One turn moves every row onto another: examples first, then more rows asked:
Tof: [ -9  14  -4   2   5   9   9 -18  -7  -1 -10   5  -8   3 -14   8  10  -2
  11   3   6  -6  -2  -5  -4   8  -7   0  -4   1  -5   2]
Sifip: [ -8  16  -8   7   1  15   4 -19  -2  -5   1   8 -11   6  -5   9  -1  -4
   8   1  10   7  -2   0   2   3  -6  -2  -7   6   1   3]
ves: [ -8  16  -4   2   1  10   8  -2  -7  16  -3   0 -10   7 -10   6   1  -3
   8   2   8   2  -8   0   0   6  -6  15  -4   4   1  11]
bav: [ -7  -7  -1   3  -3  11  10 -10  -4   6   3   0 -13  10  -9   9   3  -1
   9   6   6 -11  -4  -3   0   2  -3  19  -5  -5  -1   6]
kepi: [ -8  14  -3   0   3   9   6  -4  -4  15   0  -3  -9  10 -13   3   1   0
   9   2  11   5  -5   0   3   1 -11  11  -3   5   7   9]
nos: [-10  -8  -5   4   7  14  -7  -7   5  -4   0  -3  -8   3  -6  12   0  -5
  12   0   5  -3 -11   1   3  10  -7   1  -7   0  -6   8]
gop: [ -8  10  -5   4   6   8   8  -8  -5  14  -1  -1 -12   4 -14   6   2  -2
  10   0  11   5  -6   1  -2   9 -11  14  -5   4   7   8]
lenur: [ -8  -5   1   2  -5  12   9  -7  -4   7   2  -3 -10  12 -10   8   4   0
  10   7   4 -12  -4  -2   5  -1  -3  17  -3  -5  -2   8]
Miset: [ -9  17  -6   8   2  15   5 -19  -4  -5  -2   4 -11   3  -8   9   1  -4
  11   1   7   6  -6   1   3   4  -4  -5  -5   5   1   5]
lela: [ -7  -1  -3   6   4  13   6 -16  10   1  -2   1 -15   8  -4   6  10  -2
   9   5   9  15  -3  -3   1   3  -5  -1  -2   1 -11   7]
Kosus: [ -8 -11  -4   1  12   9   3  -6 -16   5  -2  -2 -11   7  -9   4   5   1
   9   3   7  -3  -2  -5  -3   4  -1  11  -3   1   2   4]
Megel: [ -7   1  -3   5   0  16   5 -12   9   3  -1   4 -13  12   0   6   8  -2
   7   6   8  13  -1  -3   4   0  -3   1  -3   3 -14   8]
bilab: [-10  -4  -4   2   3  15  -8  -2   5  -3  -1  -3  -5   7  -3  10  -1  -5
  10   2   3  -5 -12  -1   6   4  -3   1  -6   1  -9  11]
mipel: [-10  -6  -8   7   8  17   2 -11   1   2  -3   0 -16  -2  -3  14   6  -5
  11   1   8  -4  -3   6   2  14  -4   1  -3   8   4   2]
Rul: [ -7  16  -4  -3   2   7   6 -15  -1  -1  -7   4  -6  11 -11   3   7   1
   6   6   8  -4   2  -9  -3  -3  -7  -1  -4   1  -3   2]
gisaf: [ -7  -3  -9   2   1  17  -2  -5   5   3   2   6 -13   9   5  10   1  -3
   3   5  10  -5   4   2   5   3  -2   4  -5  11   1   1]
Tuta: [ -8  21  -7   6  -3  15   4 -14  -3  -4  -3   6 -10   7  -3   9  -1  -4
   7   3   6   4  -6  -2   3   0   0  -2  -6   5  -3   7]
vize: [ -7   2  -2   7   2  14   7 -13   7   3  -5   1 -16   8  -3   8  10  -3
   8   6   6  12  -8  -4  -1   5   0   1  -2   0 -16  11]
liruv: [ -9  11  -5   3   2  12   6  -4  -7  15   2   5  -9   7  -9   6   1  -2
   9   1  12   4  -2   3   3   7 -12  15  -6   7   4   6]
Bal: [ -8  20  -6   5   1  12   4 -18  -1  -5  -3   1 -11   7  -8   7  -1  -3
   8   2   7   6  -7  -3   1  -1  -2  -4  -5   3   1   7]
Novuv: [ -6  12  -7   1   4   7   8 -18  -3  -2  -7  10 -10   7  -9   7   7  -2
   5   5  10  -4   2  -9  -9   6  -7   4  -7   1  -4   0]
gitu: [ -6  18  -8   8  -1  14   4 -18  -2  -5  -1   9 -12   5  -3  10  -2  -5
   6   2   9   6  -5  -2  -2   5  -1   1  -7   5  -2   5]
pakuv: [ -9  -2  -5   1   9  11   0 -11   8   1  -3 -11 -15   6  -7   6   5   0
   9   3   9  -1  -4  -1   2   0  -4  -5  -1   6   9   4]
zuf: [ -7  -7   1   2  -1  10  10 -11  -3   6   3  -6 -12  11 -14   7   4   1
  11   6   6 -10  -4  -4   2  -1  -5  15  -3  -6   2   7]
nuro: [ -8  -7  -3   0   8  11   2  -1 -18   6  -4  -2  -9   8  -7   4   5   0
   8   4   5  -6  -4  -5   0   2   2  12  -2   1  -2   8]
Fuvez: [ -6  -9  -5  -1   9   8   1  -3 -14   5  -1   0 -11  11  -5   3   2   1
   6   5   8  -3  -1  -8  -3   0   1  13  -4   1   1   5]
ges: [ -8 -10  -4   0   8  12   1  -3 -18   6   0   2  -8   9  -5   4   4   1
   9   3   7  -4   1  -3   2   2  -2  12  -3   3   0   4]
zur: [ -9  17  -4   0  -1  13   7 -12  -8   1  -9  10  -5   8  -8   8   9  -2
   8   5   5  -8   1  -4   1   4  -4   3  -5   3 -10   3]
tif: [ -9  -6  -4   1   6  12  -9  -6   9  -4   0  -7  -7   7  -6   8  -1  -3
  10   2   6  -1 -11  -3   3   2  -6  -1  -6   0  -4  10]
pefeg: [ -7  -6  -7   3   4  12  -8  -5   8  -4   1   0  -9   6  -1  12  -3  -6
   6   2   6  -3 -11  -4  -1   7  -3   5  -8   0  -8  10]
desu: [ -6  13  -6   2   2   7   6  -5  -3  14   1   3 -12   9  -8   5  -1  -2
   4   2  12   5  -4  -3  -4   4  -8  17  -6   5   4   8]
gos: [ -9  -8   0   3  -1  12  10 -12  -5   6   3  -3 -11   9 -14   9   6   0
  13   5   5 -11  -4   0   4   3  -7  16  -3  -5   1   5]
durer: [ -7  -9  -1   2  -3  12   9 -11  -3   6   5   0 -11  12 -10   8   3   0
  10   6   7 -10   0  -1   4   0  -7  17  -5  -4   1   4]
fuba: [-11   6  -3   1   1  18  -1  -1   1   4  -7  -8 -11   6  -3   9   6  -3
   8   5   3  -8  -8   2   9   1   3  -3   1   7  -1  10]
Zase: [ -5   2  -8   3   2  11   0  -4   6   3  -5  -2 -19   6   3  12   2  -5
   1   6   6  -7  -7  -5  -6   5   7   5  -3   4  -1   9]
dorus: [-8 -9 -6  3  4 15 -9 -5  7 -4  4  1 -6  8 -1 10 -2 -4  9  1  7 -2 -6  0
  5  5 -8  2 -8  2 -6  7]
nadi: [ -8   0  -3   8   2  17   7 -13   5   3  -3   5 -14   6  -2   9  10  -4
  11   4   6  12  -4   0   4   8  -3   1  -3   3 -16   8]
zab: [ -9  12  -5   0   2  12   6 -16  -5  -1  -5  10  -4   9 -10   4   8   0
   9   4   9  -4   7  -3   3   2 -11   0  -5   4  -4  -2]
nivi: [ -8  -8  -2  -2  10  10   1  -3 -15   5  -2  -5  -8  11  -9   1   4   2
   9   4   7  -3  -1  -6   2  -2  -1   9  -2   2   2   5]
mog: [ -9   2  -1   6   1  18   6 -11   6   3  -4   1 -12   9  -4   6  11  -2
  11   5   6  12  -4   0   8   2  -4  -2  -1   3 -15   9]

Kosus goes to nuro
lela goes to vize
Now find these:
bav goes to gos
Rul goes to Novuv
Tuta goes to Sifip
Zase goes to mipel
tif goes to pefeg
gop goes to ves

